Each row is where one point has got to under a steady rotation. How many steps took it there?
The counts run from 0 to 164.
[  6  16  52   3  18  -7 -14  12  33   5  18 -26  -3  21  28  -7 -14  -4
  26  -5 -10 -12  25 -38  11 -14 -20 -12 -38 -16  12  46   9   4  -6  14
  -3  46   1  23  -2  10  29  30   0  12 -13  18  -9  23 -44  30   7   2
  -3 -24  -9  18  26 -25 -18  29  11  17   0 -27  -3  -8 -11 -14] : 156
[-12 -17  52 -15  32   6 -14   4  26   3  20 -33  32   3   6  -8 -23  18
  34 -25 -24 -11   0 -37  13 -21  -5 -15 -10   7  20  35  11 -14   2  35
   7  38 -11  30  -2  21  38  21  25  21  -2  29  -9   5 -35  45  36   9
  -3 -24 -19  22  19 -14  -8  10  12 -14  17  -9 -25  19  10 -21] : 2
[ 20   6  38  13 -18   9 -38   3  31 -22  15  39   1  43  48   6  -3  10
  10 -39 -36 -46   3   9  -2 -29  -1  -3 -21 -17  -2  10 -26   9 -16  -1
 -12  21 -20  14   0   2  11   9 -10 -17  28  17   6   8 -32 -34  -4  -9
  14 -37  -9  35  27   0 -12  15 -18  14   9 -35  -3   9   1  -1] : 65
[  9  27  28  -3   9   5 -16 -20   8  -9  18  -5  25 -16  -5 -17  17  -7
   9 -34   9 -24  -8 -29  -5 -35 -12  38 -36  -3  -9  29 -20 -16  -9  37
  -1   1 -20  19  20   5  12   6 -29 -15  21  23   4  23 -52 -28  35  25
  -5 -17 -26  46  -2  -8 -24  21  -7  -6   2  -3   6   5   5 -12] : 49
[-27   0  11  28  -3  21 -21   5  22 -23  -1  -3   9  58  12  12 -27  23
  10 -49  -2 -13  -9  -4  19 -30  28  12   8 -18 -16  29 -16  21  -7  -6
  -3  19 -21 -22   1   3  16  15 -21 -19  27   7  32 -10 -38  -6  12 -17
  10 -37 -21  13  18  36 -15  18   1 -30  25 -11 -25  11   7 -13] : 98
[  1  13  44   3  18 -22  -6  18  20  10  19 -35  -3   7   6 -24   2  -6
  41  17 -13 -11  44 -48   5  -9 -11 -13 -28  -5  31  30  13  16  -3  -3
 -12  35   6  19 -15  -5  22  27  15  -5 -12  28  -9  15 -41  19   9   1
  13   2 -17  10  38 -20 -19  33   4   2  -2 -18   2  -4 -20  -7] : 155
[-26  14   8  24  20   7  -6   3  21   3   9 -34   0  62  29   3 -15   6
  33 -28  -3 -42  16 -16  10 -16  23  -4  -7  -3  -2  22 -18  20   7   5
  -7  22  -3  -3 -11 -15 -10  16   5 -25  23  27  29  -9 -31 -21 -14 -30
  29 -35   5   0  34  17  -5  37  -8 -40   5  -6 -12  15 -18 -14] : 101
[ 14  16  20  37 -10  40 -17   3  12 -41 -19 -36  11   4  -1 -13  -2   9
  19 -18 -10 -14  31 -22  -2 -22  20  13   3  16 -21  17 -10  13   2 -15
 -25  -5 -30 -10  -5 -11  56  16 -14 -23  26  31  11  -1 -34 -25  26  -4
   8 -19  -8  18  25   3 -16  15  -8 -40   4   6  10  -5   2 -17] : 137
[  4  -9  31   1  26 -26 -33  16   5  -2   9   2  29  16  51 -13  13 -21
  32 -13   2 -32  -3   0 -21  -9 -27 -26 -20  41  10  11 -10   5 -14   9
 -21   6   3  35  20  14  15  17  36   1  18  15 -11   3 -38 -29  14  23
  23 -10 -12   8  -8 -18 -18   7 -22 -48 -44 -11 -11   2   5 -17] : 34
[ 24 -17  12 -20  18   9 -16  12  22 -14   6  18  -5  34  62   1 -13 -21
  35  -2   4 -37   9  27   3  -5   8 -39  -9  29 -25  26  -4   7   0  18
  -8  29 -41  30  -1  22  32  22  12  -5  19  15 -20 -16 -25 -26  15  11
  29 -27 -19  17   2 -24 -15   3 -15 -24 -38 -11   2  13  -5 -19] : 31
[ -4   6  26 -14   8   0  16  26  22 -21  21 -19 -28 -12   2   6  -6  -1
  41 -11 -30 -16  22  -9  20 -12  -3 -16 -10 -25 -10  29 -18 -11 -26  -1
  -7 -11 -13 -19 -10 -11  27  13  21   8 -10  17   7 -13 -42   4  10  -6
   2  -2 -28  32  51 -33   2  43 -15 -25 -21  -9 -31  -4 -30 -23] : 116
[  5   1  17  19  29 -11  -2  -2  26 -11  32 -20  36  47  36 -30 -17  15
   4 -48   2 -20   7  15 -17   5  -2 -12 -23 -16  14  23   5  18  -5  21
 -10  29 -13  -5   4 -14  12  38  -7   8  23  24 -16  32 -42  13  17  12
  31 -13 -16 -10 -33  10 -17  18  17 -26  -3  -5  10  -2 -23   3] : 18
[  4  12   6   3  20 -12  -4  16  14 -18   0 -52  24  -3 -11 -13  13  -1
  41   6 -15  -7  21 -45  17 -21   3  -4 -20 -20   7  22   6 -12  -1  36
  16  27 -15  11   3 -14  24  40  -5 -12  -7  29  -5   9 -50   2  33  10
  13  11 -34  16  21   3 -15  49  20 -12   4  -1   6   7 -13 -14] : 8
[-24  31  24   7  15 -24  -3   3  24  -5  11 -19  42  11 -22  -5  -2  -7
   9 -20  -9 -34  -4 -26  -3 -14  -1  20 -13 -15 -14  33 -47 -10 -36  30
  30  -6   1   7  39  -9  13   9 -21 -10  11  19 -10 -12 -35 -25  30  28
 -25   8  -8  30  20 -20 -12  30 -26 -46  12   1  -9  14 -17 -16] : 87
[-15   0  25  14   5  24 -11  -2  35  -5  12 -15   6  61  33  15 -19  18
  20 -36 -14 -52   6 -10   7 -26  26 -12 -10 -12 -12  35 -28   8   0  12
   3  30  -6   6  -7  -5  -1   5  -5 -11  22  16  21  -2 -22  -7  -7 -41
  14 -49   7   9  26   9  -3  29 -19 -20  16  -6  -9  23  -6 -18] : 102
[-22  17  38   6  15 -33 -16  37  11 -10  14  -6   9  -2  -6 -10  -4 -11
  33   0 -34 -18  -3 -20   7 -27 -22   4  -7 -13  12   4 -32  11 -25   5
  18  -5   6   1   7  -3   9   1  21   2   2  24  -6  -9 -32 -16   8  26
  -7   3 -23  27  46 -30 -30  21 -32 -30  -9 -21 -29   0 -32  -9] : 79
[-15  10  27   6 -14 -13 -27  28  16 -13  -4  21  15  12 -13  12  -1 -11
   9   0 -10   0 -17 -23  19 -34 -11  12  -3 -20 -26  27 -44  -7 -40  22
  25  -1  -7   1  19  25  36   8 -19  -1   1  11   1 -19 -44  -9  36  27
 -29  -8 -29  37  48 -23 -26  15 -17 -12   3 -31 -27   3  -2 -15] : 82
[-16  -6  39 -11  36  -7  -8  16  10  16  10 -38  20  16  13 -17 -12   4
  45  -2  -6  -6  23 -38  15 -14   7 -16   0  24  28  32  16   4   3  11
  -1  40   7  30  -3  18  34  29  31   4   1  30 -16   3 -27  38  28  13
   9  -6 -15   9  15  -4 -10  14   9 -29   5  -7 -15  13  -7 -17] : 1
[ 24   7  46  -4  -5   3 -22  11  30 -13  19 -18   4   0  16 -12  -1  10
  19 -12 -35 -13  14 -28   6 -20 -12 -10 -34 -24  10  36  10 -11 -28  21
  -6  26  -3  17   1   9  35  24  -8   9 -14   6 -10  27 -46  16  36   7
  -8  -9 -17  27  26 -24 -12  25   9  23   4 -22  13   3   1 -21] : 157
[ -9  28  15  24  18  10  10  12   6 -13   1 -37  24  22  -7 -33 -19  -9
  17 -28  36   1  23 -13 -15  14   7   5   3  20 -14  27  -1  26 -10 -26
 -14   4 -12 -30   4  -8  49  17 -23   7  14  23   5   5 -30   4  18  15
   8 -10   1   4  -7  -4 -21  17  -2 -63 -27   3 -14  -4 -18 -14] : 130
[-23  -1  42 -11  23   4  -3  10  16  14  28  -4  -5  40  37   6 -17   7
  28 -37 -15 -42  17   1  -6   6   3 -31  -9 -11   5  38  -1 -10 -19   2
 -23  20  13   4   8  12  -4  -4  30   1  12   5   5   4 -32  16  -6 -18
  22 -27  -2  15  16 -12  18  33 -12 -28 -17 -13 -40  17  -9 -24] : 110
[-16   4  23  -6  29  -2   0  18   5   9  23 -17  -1  41  21  -8  -6   4
  43 -18 -17 -40  38  -9   1  14   1 -35  -6  -9  28  24  -2  -7 -18 -10
 -23   9  10   6   6  -2   3   4  33   3  13   9   8  -1 -27  -8  -3 -15
  31 -13  -2   8  29  -5  15  48 -17 -48 -23   1 -30  19 -16 -18] : 109
[ -7  -9  35  21  14 -11 -23  24  -2 -10   8 -54  40 -17   5 -13   7   9
  26 -17 -27  -2  22 -48   7 -31 -16  -4 -11 -10  28  17  10  -3 -21  11
  -3  12   9  15  12  -3  26  31  18  -9  -1  30   8  -4 -49  13  31  18
   1   2 -42  18  12   0 -14  34  19 -26  14  -8  -9  -1   3  -8] : 4
[ -5   6  21  29  -8   6 -26  10  -1  -9   6 -25   4  39  20  11  11  19
  20 -33 -28 -52  30 -10  -5 -19  15 -14  -1 -27  11  19 -23  -7 -28  -1
 -21  -5   4   0  19 -14  -3  11   1 -33  20   6  24  -3 -37 -42  -4 -22
  27 -13  -9   6  23  13  12  38 -18 -40   7   4  -9  16  13 -21] : 104
[  2   2  34   2  29 -18 -17  12  -3 -17  10 -11  18 -43   9  -6   4  -1
  37 -15 -18 -12 -17 -26   6 -36 -19  -4 -24  19   1   3 -11 -12 -11  26
 -10  -6 -17  15  -3   9  17  13  30   2   6  37  -4   5 -42 -18  30  28
   2 -12 -36  52   3 -26 -34  13 -17 -26 -21 -10 -15  -4  -7 -18] : 41
[ -1  -3   4  -8  -6  35 -13   6  16 -10  14   3 -13  43  15  19 -10   8
  39 -38 -20 -24  30   7  16  -9  25 -36  16 -22   7  38 -15 -16 -26   2
 -23   0 -15   1   1  15  19   8   2 -20  12   5   1 -11 -26 -22  12 -15
  29 -24 -17  35  38   5  21  34 -21 -21  -4   0 -34  23  18 -29] : 107
[  4  14  25   0 -19   2  -1  41  15 -28  20 -19  -5 -13   1  -1   5 -11
  28 -12 -17  -8  14 -14   3 -17 -18 -12 -15 -38 -29  52 -14 -20 -53  -3
 -14 -14   6 -21  13   0  30  13  -5  12 -10   0  13   2 -59 -10  28   9
 -14  -6 -28  32  25 -36  -9  38 -18 -18 -22 -25 -17  -2  -4 -29] : 120
[  3  13  29  36  14  20 -10  -4  11 -41   8 -58  26  -7  -4 -28 -17  16
   9 -41  -6 -25  22 -15  -5 -11  -1  25 -16  16 -13  17 -22  19  -9  -8
 -11 -12 -19 -24  -9 -33  39   8  -9   0  26  27   0   3 -25  -9  14   6
  14 -13 -18  18   7 -12 -28  21 -18 -57   2  10  -1 -13  -6 -11] : 133
[  7  29   9   8  -3   9 -19 -13   6  15  25  22  32  32   1 -34  -9 -10
   3 -44  36  -5 -15 -15 -12 -18   9  26  -8  -3  -2  37  -3  -8   4  19
   0  22 -30  16  16  24  35  16 -39 -13  21   8   6  34 -56 -13  33  31
  10 -29 -19  40  -7  16 -24  12   3  -1   5 -14 -18   5   9  -4] : 52
[  9  -2   2  37   7 -23 -10  27   9 -30   9 -15  21  40  29 -18   4   9
  21 -24 -10  -4  14  19  -7  -1  -4 -11  -7 -15   7   5   4  22 -10  -8
 -30   6 -20 -16  -8 -19  32  41  -4 -19  24   6   0  20 -49 -22  23  26
  37   1 -34  -8 -17  15 -28  30  19 -46 -12 -13   7  -7 -12  13] : 21
[ 14  25  29   4  19 -30   2   7  20  -9  19 -38  31  35  -3 -41   6  -9
   9  -3  -4 -12  32 -18 -13  13 -20   0 -24 -14  26  26  -5   6 -17  18
   1  18  -3  10  12 -11  37  43 -12  -2  -6  23 -37  24 -34  14  22  32
   9  13 -10   4   4 -28 -18  39 -10 -28  -4  -2  14   6 -22   1] : 163
[ 10  16   4   8   2  -1  -6   9  25   2  18 -20  27  58  21 -23  -5  -1
  15 -32  28  -2  20  -3  -2   0   8 -12  -7 -25   9  47  14  -4  -7  29
  -7  39 -23   9  12  11  27  46 -35  -7  13  14 -10  18 -51  25  39  20
  13 -16 -21   5 -14  12 -13  32  32  -5  -6  -3   7  17  -9 -11] : 14
[ 19   0  28   9  -1  48 -23  -6   4 -13  -8 -21  -2  10   1  -2   0   1
  32 -24 -28 -25  57 -14  13  -6  25  -7   4  15  27  24   9 -17 -14  -7
 -44   6 -21  15  -3  20  56  13   4 -25  15  19 -14   2 -15 -22  30   9
  27 -18 -10  31  26  -3   3  13 -13 -22  14  10 -11  10  38 -21] : 145
[-15  -2  15   6   1  22 -15  14  21  12   9   4 -16  67  37  15 -13   7
  29 -34  -6 -29  25  -1  10  -6  27 -38  11  -7  -3  46  -4 -13 -22  -6
 -22  23  -1   8   7  18  13  11  -5 -15  26   2  13  -1 -32 -11   1 -16
  25 -29  -2  13  29  20  17  30  -3 -26  -4  -5 -31  23   7 -24] : 106
[  7  32   0  11   2  -7  -2 -19   6   4  19  -4  26  20 -23 -40   6  -9
  29 -34  12  -9  14 -10  -3 -12   6  39 -11  -3  27   2  -7   5  16  17
  -7   2 -37  -4  13 -14  23  12 -26 -28  29  34  -1  35 -46 -35  20  36
  23 -11 -21  39  10  14 -32  32  -6 -30  -3  12   1  -1 -14   4] : 54
